In the rows, 128 means zero.
These are runs of 7 systems, one row a step. Runs of the same system follow the same rule from any start.
J_513, run 1 (8 x 22):
[[121 112 137  93  83 154 105  95  86 176 122  79 165 178  96  82 105  86
   84 122 157  71]
 [188 160 130 152  96 143 158 161 183 172 113 150 102  68 127 112 213 139
  114 118  99 110]
 [112 115  96 151 146  81 149  91 145 126 100 126  82 118 187 195  85 110
  191 124 151 172]
 [ 98  90 109  56 168 142  95 119  82 123 128  63 158 126 103  87 115  94
  144 137 162  81]
 [158 175 133 109  85 153 129 129 172 204 110 133 109 129  75  82 138 142
   72  97 104 117]
 [167 126 102 186  80  94 165 120 152 142 115 138  95 113 197 182 164  93
  149 143 153 128]
 [ 86  76 124  81 205 113 122 120 124 116 110  91 114  84 135 128 116 115
  208 132 133 129]
 [120 166  98  84 117 160 106  93 109 181 109  92 150 152  77  85  79 124
   89  91 151 106]]
J_815, run 2 (8 x 22):
[[123 123  79 130 164 126 121 128 110  85 120 117 131 106 181 155 118 129
  141 106 147  92]
 [ 99 132 135  64 151 132 110 144 134 141 138 125 131 127  77  87 104 145
  103 139 118 120]
 [150 140 155 167  61 129 153 118 132 168 129 142 138 152 125 125 141 112
  104 145 137 141]
 [150 118 111 154 150 126 134 134 141 100 119 125 110  92 160 161 174 124
  183 116 121 142]
 [ 86 120 111  89 172 127 105 108 107 110 123 111 134 141 126 127  64 141
  131 107 133 121]
 [139 146 132 109  91 138 132 148 127 156 146 134 147 136 104  89 139 123
   70 156 140  93]
 [153 128 156 167 104 122 149 125 162 146 118 145 101 118 124 144 166 126
  159 128 101 171]
 [110 112  96 142 162 119 128 106  99  95 119 113 135 120 174 164 100 120
  165 114 152 128]]
J_588, run 3 (8 x 22):
[[132 131 184 158  71 115 126 101 175 155 117 158  82 191 111 146  96 142
  107  97  74 175]
 [141 117  95 188 134 121 154 136  97  82 130 141 152  93 224 174 152 123
  142 133 155  87]
 [ 86 127 146  77 203 132 109 158 130  89 154 140 138 112  71 103 113 169
  150 150 104 175]
 [134 151 131 146  61 134 115 106 107 139 144 138 148 209 123 127  82 122
   50 118 139 109]
 [180 131 125 166 120 122 138 172 170  90 137 156  94  93 160 154 214 140
  140 129  95 123]
 [ 65 114 153 144 176 110 148 102 110 117 122 152 143 121 149 152  48 156
  163 131 123 176]
 [132 142 101 109 121 151  95 152  77  78 172 117 178 167 108 108 140 121
   81 153 159  91]
 [158 150 158 136 103 128 118 146 191 130 128 165  78 149 100 129 150 161
  101 100  63 152]]
J_233, run 4, 8 rows:
[[123  86 191 180  94 115 182 114 142 175 106 148 130  99 175 138 139 113
  152 139 115 125]
 [108 137 121 138 196 151 130 140  93  87 145 130 172  85 107 126 142 153
  184 137 133 181]
 [131 151  86  98 126 139  70 126 111  80 148 113 125 197 110 132  94 139
   76  96 129 105]
 [150 113 156 137  63 106 153 146 173 166 127 155  96 132 159 124 150 115
   73 147 109  73]
 [102 112 175 168 149 114 176 123 134 148 120 154 139  82 131 137 127 137
  187 160 121 194]
 [117 138  98 131 170 162  89 117  62  61 148 101 179 152 114 134 122 135
  151 106 147 146]
 [152 140 108  90 103 126  90 158 161 104 143 135  93 165 127 120 136 140
   52 106 101  63]
 [118 118 172 158  82  92 187 124 169 191 115 172 107 112 159 139 109 123
  113 163 121 135]]
J_129, run 5 (8 x 22):
[[121 122 113  77 185 158 115 126 126 151 102  84 133  73  85  91 151 129
  180 105 125 128]
 [132 167  91 117  88 129 114  85 130 175 106 108 110 173 114 129  67 118
   87  92 151 128]
 [164  98 108 120  96 103 139 138 155 149 115 103  88 108 160 141 186  77
  145 154 149  87]
 [ 97 110 153 120 159 129 154  94 143 184  86 115 120  83 118 118 100 131
  186 110 119 161]
 [133 156  64 112 123 148 112  93  83 147 117  81 156 142 114 124 106  98
  131 112 189 119]
 [159 113 116  83 103 118 104 127 182 158 106  97  65 138 113 117 157 105
  120 102 106  93]
 [118 122 131 155 106 106 180  96 143 198  90 133 114  94 170 144  98 110
  148 129 147 128]
 [127 123  93  96 159 137 123 113 102 145 117  73 142  99  98 114 148  92
  190 142 174 146]]
J_858, run 6 (8 x 22):
[[112  38 217 129 108 101 162 137 132 155 135 120 133 113 125 111 178  77
  184 209 125 136]
 [115 147 131 173 172 196 127  78  67 132  95 102 196 102 117 120 115 149
  184  52 126 162]
 [172 199  12  81 119 125  81 136 152 116 128 104  79 151 110 142 131 124
   89  94 159 111]
 [110  63 180  92  77  69 154 135 183 187 119 136  73 137 150 118 113  91
   96 179 115  74]
 [110 101 179 185 146 158 185 116  77 156 118 130 207  59 141 109 160 118
  193 157 148 153]
 [159 182  57 121 162 169  75  97 115 100 113  82 122 146  77 142 139 136
  177  54 135 188]
 [135 129  80  78  86  96 103 121 161 151 115 113  68 169 159 135  82 107
   53 109 142  41]
 [118  83 191 125 108 105 193 162 148 191 129 147 142  63 137  92 169 101
  133 215 137 104]]
J_588, run 7, 8 rows:
[[103 112 127 145 151 111 122 109 130  91 123 141 111 144 172 170  81 144
  143 101 110 137]
 [108 131 119 109 149 128 128 165 108  95 159 147 159 116 136 113 122 145
   88 165 140  93]
 [137 148 167 144  98 137 130 136 142 132 147 158 131 159  87 118 138 144
  106 137 101 170]
 [144 128 118 184 112 126 129 113 118  92 127 136 128 146 176 173 129 129
  137 102 127 134]
 [103 122 117 105 182 117 118 158 130  77 148 145 126 105 138 136 117 155
  133 138 116 124]
 [106 143 153 124 107 128 129 135 117 129 153 155 151 163 107 112  93 146
   78 152 126 134]
 [166 141 137 177  92 138 129 140 133 103 143 148 131 144 139 148 177 128
  119 123 114 140]
 [108 123 128 147 167 115 127 125 135  86 126 147 115 119 157 164 103 155
  157 110 105 155]]
J_858, run 8:
[[118  85 144 145 111 122 130 117 111 116 123 125 139 142 187 141 112 112
  108 118 127  64]
 [124 140 129 102 166 143 137 161 135 133 135 135 143  73  96  97 160 148
  139 148 122 133]
 [119 146 124 145 110 121 125  93 125 137 125 129 124 170 114 148  86 126
  134 119 136 180]
 [155 116 113 139 108 133 117 142 120  99 135 121 129 135 158 134 164 113
  108 123 129  77]
 [106 117 148 101 158 120 138 141 156 143 121 138 110  94 117 113 119 149
  138 131 101 132]
 [117 142 118 149 122 125 140 111  95 129 139 128 159 146 128 138 102 120
  129 151 163 155]
 [158 128 130 128 114 147 103 138 137 108 131 116 117 145 113 124 172 126
  123 106 106 118]
 [109 123 125 122 141 113 142 125 146 139 113 144 112 109 156 137  92 145
  120 117 118 112]]
J_768, run 9, 8 rows:
[[145 110 154 124  96 139 145 127 123 174 123 103 146 114 101  95 179  91
  144 158 144 120]
 [149 131 113 145 142 136 126 108 154 136  95 111  96 104 136 150 152 129
  183  76 107 156]
 [110 128  72 104 147 101 130 121 126 127 116 118 111 115 172 149  83 118
  120 131 165  90]
 [115 106 151  75 120 123 131 141 139 172 128 111 126 118  94  83 135 108
  114 162 134  96]
 [152 132 145 161 102 142 151 100 140 181  95 117 125 108 117 126 157 111
  166 107 124 159]
 [140 125  71 127 155 112 124 124 135 107 113 108 100 101 167 165 139 115
  166 117 149 120]
 [ 94 105 120  66 147 112 120 123 137 153 117 110 113 127 126 106  80 120
  109 131 136  88]
 [142 136 146 130  89 141 157 122 134 199 113 120 141 106 104  95 153 105
  121 146 143 121]]
J_233, run 10 (8 x 22):
[[109 117 193 167 111 154 166 118 112 167 117 152 178 109 135 102 117 146
  111 119 107 118]
 [154 166 114 157 139 144 122 149 124  84 158 147 143 128  97 141 173 148
  149 138 123 194]
 [118 105 113 128 130 105  98 124 127  67 141 132 106 176 171 167  92 131
  110 111 115 105]
 [109 106 171 126 115 124 154 154 128 145 140 156 155 108 147  98 124 137
   81 161 116  72]
 [126 147 171 158 122 140 144 126 133 135 140 156 143 135  84 123 133 151
  146 138 104 206]
 [146 127 107 173 128 137 106 121  97  61 141 126 142 160 163 169 139 129
  141 103 129 134]
 [109 107 135  97 143 110 118 167 144  90 151 153 117 123 152 123 119 151
   82 147 104  72]
 [104 133 183 150  97 125 157 121 127 165 135 162 150 144 112 110  93 141
   97 151 118 154]]
J_815, run 11 (8 x 22):
[[146  56 172 169 123 123 131 122 153 102  99 126  95 112 204 161 171 119
  164  81  71  80]
 [ 79 173  85 114 205 139 138 127 106 116 122 150 158  77 138 129  53 184
  123 110 142 138]
 [138 141 126  85  90 133 105 136 108 144 163 102 149 179  50  87 148  94
   98 181 164 140]
 [166  99 172 174  73 122 136 124 174 139 111 142  86 145 160 151 173 120
  129  96  77 115]
 [ 98 138  92 142 190 111 155 128 124 107 115 146 131  67 181 163  92 154
  163 128 145 140]
 [ 99 124 126  73 150 149  98 126  86 117 150  94 170 154  68  88 112 116
  123 152 153 129]
 [171 138 153 150  58 143 121 128 156 150 129 139 110 168 116 119 158 123
   76 103  96 106]
 [134 133 109 158 142  91 163 136 164 127 117 157  91  80 176 174 137 134
  164 142 129 157]]
J_513, run 12, 8 rows:
[[113 136 122 157 107 113 141 111  99 121 148 140 152 162 137 149  93 116
  122 163 165 162]
 [138 106 159 122 142 153 108 148 119  94 144 120 146 127 103 110 178 129
  145 126 100 124]
 [117 156 126 146 128 131 126 125 140 116 125 159 121 141 142 142  84 166
   96  94 102 134]
 [123 124 123 135 120 110 136 151 108  96 163 140 148 135 141 135 139 116
  115 184 155 125]
 [112 114 179 131 143 142 125 129 132 123 132 138 136 132 100 115 130 146
  146 122  90 160]
 [135 154 106 159 122 146 121 121 104 100 135 138 153 145 146 143 113 144
  103 104 133 124]
 [126 123 134 110 138 110 120 163 141  93 156 148 118 131 121 130 148 137
  117 163 116 132]
 [101 115 170 151 121 129 139 113 115 130 131 145 147 147 131 130  94 140
  123 129 112 145]]
J_768, run 13, 8 rows:
[[115  73 181 127 105 132 114  98 124 139 114 109 124 169 132 121 110 110
  130 104  99 104]
 [145 162 104 149 141 155 150 144 124 138 119 141 152  70 142 118 156 148
  121 115 134 110]
 [117 134 107 102 143  98 117 127 148 119 137 125  95 145 105 144 110 124
  150 152 137 176]
 [125  98 145 137 101 131 125 110 109 134 123 111 142 151 152 123 119 106
  110 118 131  82]
 [137 146 126 120 148 142 139 151 147 136 125 139 131  81 113 111 160 150
  132 125 111 127]
 [119 133 117 135 120 110 133 104 128 135 125 126 119 147 128 150  98 118
  146 136 145 168]
 [137 106 120 120 123 132 116 135 119 114 131 110 135 132 145 124 148 110
  119 128 133  84]
 [118 137 139 116 140 132 135 130 150 149 118 138 119 107 111 115 117 149
  125 117 106 133]]
J_129, run 14:
[[190 188  70 150 106 142 115 130 153 123 123 121  99 130 107 152 181 127
  142  98 136 173]
 [ 98  83 117 108 154  77 122 112 156 107 113 125  70 137 185 172  77 120
  150 122 120 115]
 [ 93 102 151 102 137 139 153 131  93 171 124 114 179  90 126  78 115 112
  116 163 158  77]
 [172 177 124 134  95 163 118 119 135 163 125 113 131 147  56 104 171 123
  131 111 127 179]
 [148 121  93 157 118 101 114 104 151 100 110 124  78 149 182 190 118 118
  151  88 122 135]
 [ 83  86 129  79 174 106 143 140 128 138 119 118 130  76 158 113 102 122
  135 156 141  73]
 [124 152 152 117 101 154 134 112 110 189 128 115 165 140  61  77 122 120
  112 142 144 152]
 [185 147  94 167  91 137 111 112 139 116 119 109 103 155 136 163 174 107
  147  91 128 148]]

Name the system that made each run.
run 15:
[[144 147 154  85  55 108 108 156 166 156 164 149 100 199  64  94 130 122
   40 171 115 121]
 [133  96 205 226  91 118 193 127 145 140 117 182 138  98 202 158 151 141
  138 132  91 130]]

J_858
run 16 (2 x 22):
[[111 135  89  70 142 144  81  97  90 133 123  69 141 170  77 103  89 103
  129 110 163 126]
 [177 153 123 126  60 135 129 136 175 177 114 133  95 138 122 112 159 122
   67 105 110  82]]

J_768
run 17 (2 x 22):
[[117 127 111  75 178  95 102 157 190  96 131 141  53 121 109 143 118 159
  144 127  89 155]
 [ 89 104 146 136  89 116 139  91  86 157 129 122 164 173 155 123  54 103
   88 146 164  95]]

J_513
run 18, 2 rows:
[[101  78 214 122 128 117 130 145 163 123 131 162 104 137 132 116 115 154
  110 125  54 112]
 [116 154 131 189 137 156 166 117  73 133 132 145 206  95 139 128 123 141
  147 143 161 160]]

J_768
run 19:
[[125 183 148 183 164 169 180 148 111 145 133 172 197  47 100 106 158 180
  154 139 123 194]
 [138 155  74 124 137 117  68 123 105  33 169 116 115 213 104 175 116 126
  136 126 145 186]]

J_233
run 20 (2 x 22):
[[142 127 154 168 148 205 126  85  83 153  91  82 189  95  94 100 172 125
  200  59 115 160]
 [162 201   7  98 136 131  94 105 149 140  96  95  78 129 134 153 104 129
  116  60 161 117]]

J_858
run 21:
[[171  43 160 148  91 122 141 126 151 146  96  89  98 100 187 137 220  66
  176 120 111  58]
 [ 85 131  99  99 224 133 149 112 143 159  76 115 114  29 147 123  85 162
  190  80 123 133]]

J_768
run 22, 2 rows:
[[ 75 174  83  99 179 126 107 105 126 116 112 148 121 137 142 140   4 189
   83  67 122 124]
 [143 112 120  91  69  97 131 170 121 136 172 126 137 155 124 102 163  80
   57 222 179  60]]

J_129
run 23:
[[165 137 117 165  84 124 132 127 157 129 115 144  97 138 172 156 147 125
  101  97 109  97]
 [ 93 100 144 118 173 100 152 156 139 109 136 155 125  82 157 136 119 145
  144 168 122 124]]

J_768
run 24, 2 rows:
[[157 112 180 182  92  95 158 165 171 105 154 179  98 126 142 161 196 129
  146 179  96 176]
 [ 77 104 153 167 201 137 136 116  81  62 136 145 176 109 157 156  92 163
  186 119 114 174]]

J_129
run 25 (2 x 22):
[[ 69 136 161  66 199 127 122 153 150 125 141 154 126 105  64  89  80 188
  124 139  86 169]
 [155 169 116 184  55 159 120  84  80 141 136 121 175 202 121 133 110 109
   85 106 161 141]]

J_233
run 26:
[[146  76 198 140 123 176 146 153 124 148 115 118 166  69 135  75 214 125
  135 115  84  53]
 [130 206  71 160 157 124 150 110 161 146  99 161 101  90 139 166  86 176
  146  84 130 197]]

J_513
run 27 (2 x 22):
[[125 117 110 135 131  99 166 114 148 171 102 119 102  81 157 148 132 102
  176 149 157 143]
 [104 114 107  88 176 141 115 110  94 131 118  83 151 106 104 109 120 111
  177 129 155 134]]

J_233
run 28, 2 rows:
[[106 131 149  86 120 112 100 127 178 135 122 151  75 174 116 123  60 165
   65  88  72 108]
 [146 142 132 186  77 112 186 155 125 146 143 174 152  96 187 142 156 119
   89 182 158  98]]

J_588
run 29, 2 rows:
[[158 174 108 139  99 128 117 163 117  93 182 150 149 161  88 126 169 128
   97 181 149 165]
 [124  79 197 161 119 118 120 129 149  85 137 153 108 161 147 151 136 142
  140 112  64 143]]

J_513
run 30, 2 rows:
[[ 97 119 104  66 175 114  87 120 154 110 113 115  81 141 127 133  67 153
  117  78  98 105]
 [121 145 136 129  77 122 169 131 119 195 131 145 158 122 134  98 106 113
   65 174 166  88]]

J_768
